Named turns come first, each shown by rows before and after it. Which turns, in which order, take the first row of each pair that follows to the second? Write the first one first, as in the answered first pair.
j783:
[.04,-.13,.10,.17,-.11,-.19,-.11,.04,.08,.15,.05,.06,.24,-.15,-.05,-.06,-.16,.12,-.01]  ->  [-.02,-.18,-.07,.13,-.17,-.12,-.01,-.04,-.09,-.02,.00,.23,-.14,-.17,.12,.07,-.17,.05,-.13]
[-.05,-.19,-.20,.02,.16,-.17,-.01,-.03,.04,.09,-.06,-.17,.06,-.22,.00,.11,-.01,.05,.02]  ->  [-.05,-.20,-.22,.04,.11,-.18,.01,.00,.05,.09,-.05,-.10,.09,-.21,.01,.13,-.05,.05,-.01]
[-.16,.04,-.04,.03,-.07,.01,.04,-.11,.05,.02,.13,.03,.03,.06,.08,-.03,.22,-.10,.09]  ->  [-.16,.06,-.03,.03,-.05,.02,.03,-.11,.05,.02,.13,.02,.03,.07,.10,-.04,.23,-.12,.08]
j697:
[-.06,.03,-.03,.01,-.09,.03,.00,.18,-.02,.12,.13,.14,.27,.36,-.15,-.09,.12,-.23,-.09]  ->  [-.12,-.05,-.09,.01,-.15,.02,-.03,.14,-.10,.00,.05,.35,.08,.31,.00,-.03,-.01,-.21,-.23]
[-.16,.06,-.09,-.19,.08,.11,.03,-.09,-.04,.06,.06,-.11,-.25,.03,.00,-.07,-.07,.02,-.10]  ->  [-.15,.07,-.08,-.20,.12,.12,.02,-.09,-.02,.08,.07,-.18,-.21,.03,-.03,-.09,-.03,.02,-.07]
[-.03,-.04,-.21,.09,.12,-.10,.03,-.08,.10,.08,.01,.06,.03,-.16,-.13,.00,.15,-.03,.02]  ->  [-.02,-.05,-.24,.12,.08,-.08,.07,-.07,.12,.10,.04,.11,.03,-.13,-.12,.02,.15,-.04,.00]
[-.18,-.12,-.50,.05,-.15,-.16,.16,.01,.02,-.08,-.11,.13,-.08,-.20,.03,.20,-.01,-.15,.20]  ->  [-.16,-.16,-.46,-.04,-.03,-.19,.08,-.04,.00,-.12,-.17,.02,-.06,-.29,.01,.19,.00,-.11,.25]
j385:
[-.02,-.09,-.09,.13,-.26,-.14,.29,.13,.14,.06,.04,.12,.04,-.13,.08,.22,-.17,-.08,-.11]  ->  [.04,.00,-.10,-.02,.00,-.02,.36,.03,.09,.08,.05,-.33,-.05,-.12,-.11,.19,.14,-.13,.13]
[.09,-.07,-.02,.04,-.11,.00,.05,-.02,-.02,-.11,.01,.00,-.03,-.08,-.03,-.06,-.08,-.04,.09]  ->  [.09,-.06,-.02,.03,-.09,-.01,.07,-.03,-.02,-.12,.02,-.03,-.03,-.09,-.04,-.06,-.06,-.04,.10]
[.01,.09,.02,-.06,-.08,.26,.04,-.13,-.18,-.14,.01,.10,-.31,.17,.12,-.01,.09,-.10,-.02]  ->  [-.07,-.06,-.13,.10,-.24,-.02,.11,.03,-.05,-.05,.01,.32,-.15,.00,.16,.10,-.11,-.03,-.17]
[-.04,-.09,.04,-.08,.08,-.13,-.22,-.07,-.06,-.08,-.06,.10,.08,-.21,.01,.01,-.14,.15,-.02]  ->  [-.03,-.07,.01,-.12,.16,-.14,-.18,-.07,-.07,-.05,-.06,-.07,.08,-.24,-.07,.00,-.05,.14,.07]
j891:
[.07,.05,-.11,-.06,.05,.03,.03,-.01,.12,.11,.18,-.22,.04,-.05,-.10,-.07,.09,.09,.05]  ->  [.05,-.09,.00,-.12,.09,-.03,-.20,-.04,.06,-.04,.02,-.04,-.01,-.18,.04,-.06,-.14,.17,-.06]
[-.01,-.09,-.07,.09,-.06,-.21,.04,.10,.10,.13,-.02,.14,.12,-.19,.05,.12,-.17,.09,-.09]  ->  [.01,.06,.02,.04,-.14,.12,.04,-.01,-.06,-.01,.01,.31,-.17,.07,.19,.05,-.10,-.03,-.15]
[.05,.19,.00,-.06,.13,-.09,.14,-.01,.04,.19,.09,-.32,.23,.07,-.06,-.12,.01,-.10,.15]  ->  [.04,-.01,.14,-.15,.19,-.19,-.20,-.06,-.04,-.01,-.15,-.07,.16,-.11,.14,-.08,-.30,.03,-.02]
j575:
[-.05,.04,.27,.12,.05,.00,.00,.00,.20,-.02,.15,.05,.05,.04,-.06,-.13,-.09,.08,-.03]  ->  [-.05,.11,.27,.07,.12,.10,.04,-.07,.13,-.04,.16,-.05,-.08,.10,-.07,-.13,.04,.02,.03]
[-.01,.11,-.07,-.04,.02,.13,.04,-.18,-.03,-.10,.01,-.07,-.20,-.01,.04,-.03,.10,-.03,.06]  ->  [-.04,-.01,-.16,-.02,.04,-.07,.03,-.13,-.01,-.09,-.06,-.06,-.17,-.19,.04,.05,.01,.03,.03]
[-.07,-.06,-.10,.02,-.07,.09,.12,-.08,-.11,.06,.07,-.16,-.20,.18,.04,.07,.09,.07,.10]  ->  [-.10,-.15,-.18,.03,-.04,-.06,.12,-.04,-.08,.06,.01,-.16,-.17,.00,.05,.15,.02,.13,.07]
[-.02,.13,-.01,.04,-.13,.08,.18,.20,-.02,.23,-.02,.01,.01,.09,-.20,.20,-.07,-.12,.17]  ->  [-.04,.12,-.04,.03,-.10,.07,.20,.19,-.04,.22,-.04,-.02,-.04,.06,-.20,.23,-.04,-.13,.19]
Now pairs of rows:
Each pair is two turns apart.
[.12,.05,.03,.11,-.09,-.11,-.06,.08,.09,-.09,-.09,.08,.20,.11,.10,-.12,-.02,.10,-.10]  ->  [.11,.02,.05,.04,-.03,-.05,-.11,.01,-.01,-.21,-.17,.08,.03,.07,.16,-.11,-.04,.09,-.12] : j385 then j891
[-.14,-.12,-.11,-.18,.25,.03,-.08,-.11,-.04,.00,-.01,-.38,-.31,.01,.00,.09,.30,-.01,.05]  ->  [-.14,-.16,-.06,-.22,.26,.03,-.18,-.14,-.07,-.07,-.09,-.29,-.34,-.03,.06,.07,.21,.01,.00] : j891 then j891
[.04,-.02,.16,.02,-.04,.16,-.17,-.11,-.14,-.25,-.02,.25,-.22,.09,.25,-.06,-.11,-.06,-.19]  ->  [.11,.16,.05,.01,.12,.17,.09,-.08,-.04,.01,.17,-.30,-.03,.15,-.11,-.10,.31,-.13,.15] : j697 then j891
[-.09,-.08,-.11,.01,.02,-.17,.05,.18,.14,.05,.13,-.11,.13,.03,-.05,-.05,-.15,.02,.01]  ->  [-.02,.06,-.04,-.02,.00,.06,.06,.11,.08,.02,.20,-.15,.05,.24,-.06,-.14,-.03,-.07,.05] : j575 then j575
[.04,.06,.11,-.12,.03,.10,-.31,-.03,-.08,-.10,.00,-.25,.17,.08,.05,-.04,-.10,.12,.12]  ->  [.00,.05,.09,-.01,-.18,.11,-.27,.03,-.05,-.10,.05,.04,.20,.17,.15,-.04,-.22,.12,-.03] : j891 then j385
[.05,.08,.08,-.07,.07,.03,-.17,.12,.23,.02,.06,-.24,.26,.22,-.12,-.19,.04,.18,.29]  ->  [.05,.16,.17,-.11,.02,.25,-.23,.03,.09,-.11,.05,-.09,.04,.36,.00,-.25,.04,.12,.22] : j891 then j891
[.12,.13,-.07,.09,-.06,.11,.20,-.10,.02,-.02,.19,-.03,-.19,.23,.07,-.11,.23,-.06,.02]  ->  [.16,-.02,.01,.20,-.08,-.21,.02,.07,.25,.11,.13,.00,.28,.04,.00,-.11,-.02,.11,-.03] : j891 then j575
[-.16,-.22,-.02,-.07,.01,-.13,-.02,.02,-.11,.01,.05,.12,-.07,.04,.16,.01,-.24,-.08,.20]  ->  [-.13,-.21,.04,-.14,.07,-.10,-.09,-.02,-.14,-.02,.03,.05,-.10,.03,.15,-.02,-.20,-.07,.25] : j783 then j385
[.11,-.07,.09,.01,-.17,-.18,.00,.03,-.08,-.12,-.06,.09,.01,-.05,.01,-.02,-.18,-.02,-.16]  ->  [.09,-.10,-.04,.00,-.09,-.26,.10,.06,-.06,-.05,-.05,-.09,.00,-.15,-.09,.04,-.07,-.02,-.07] : j385 then j783
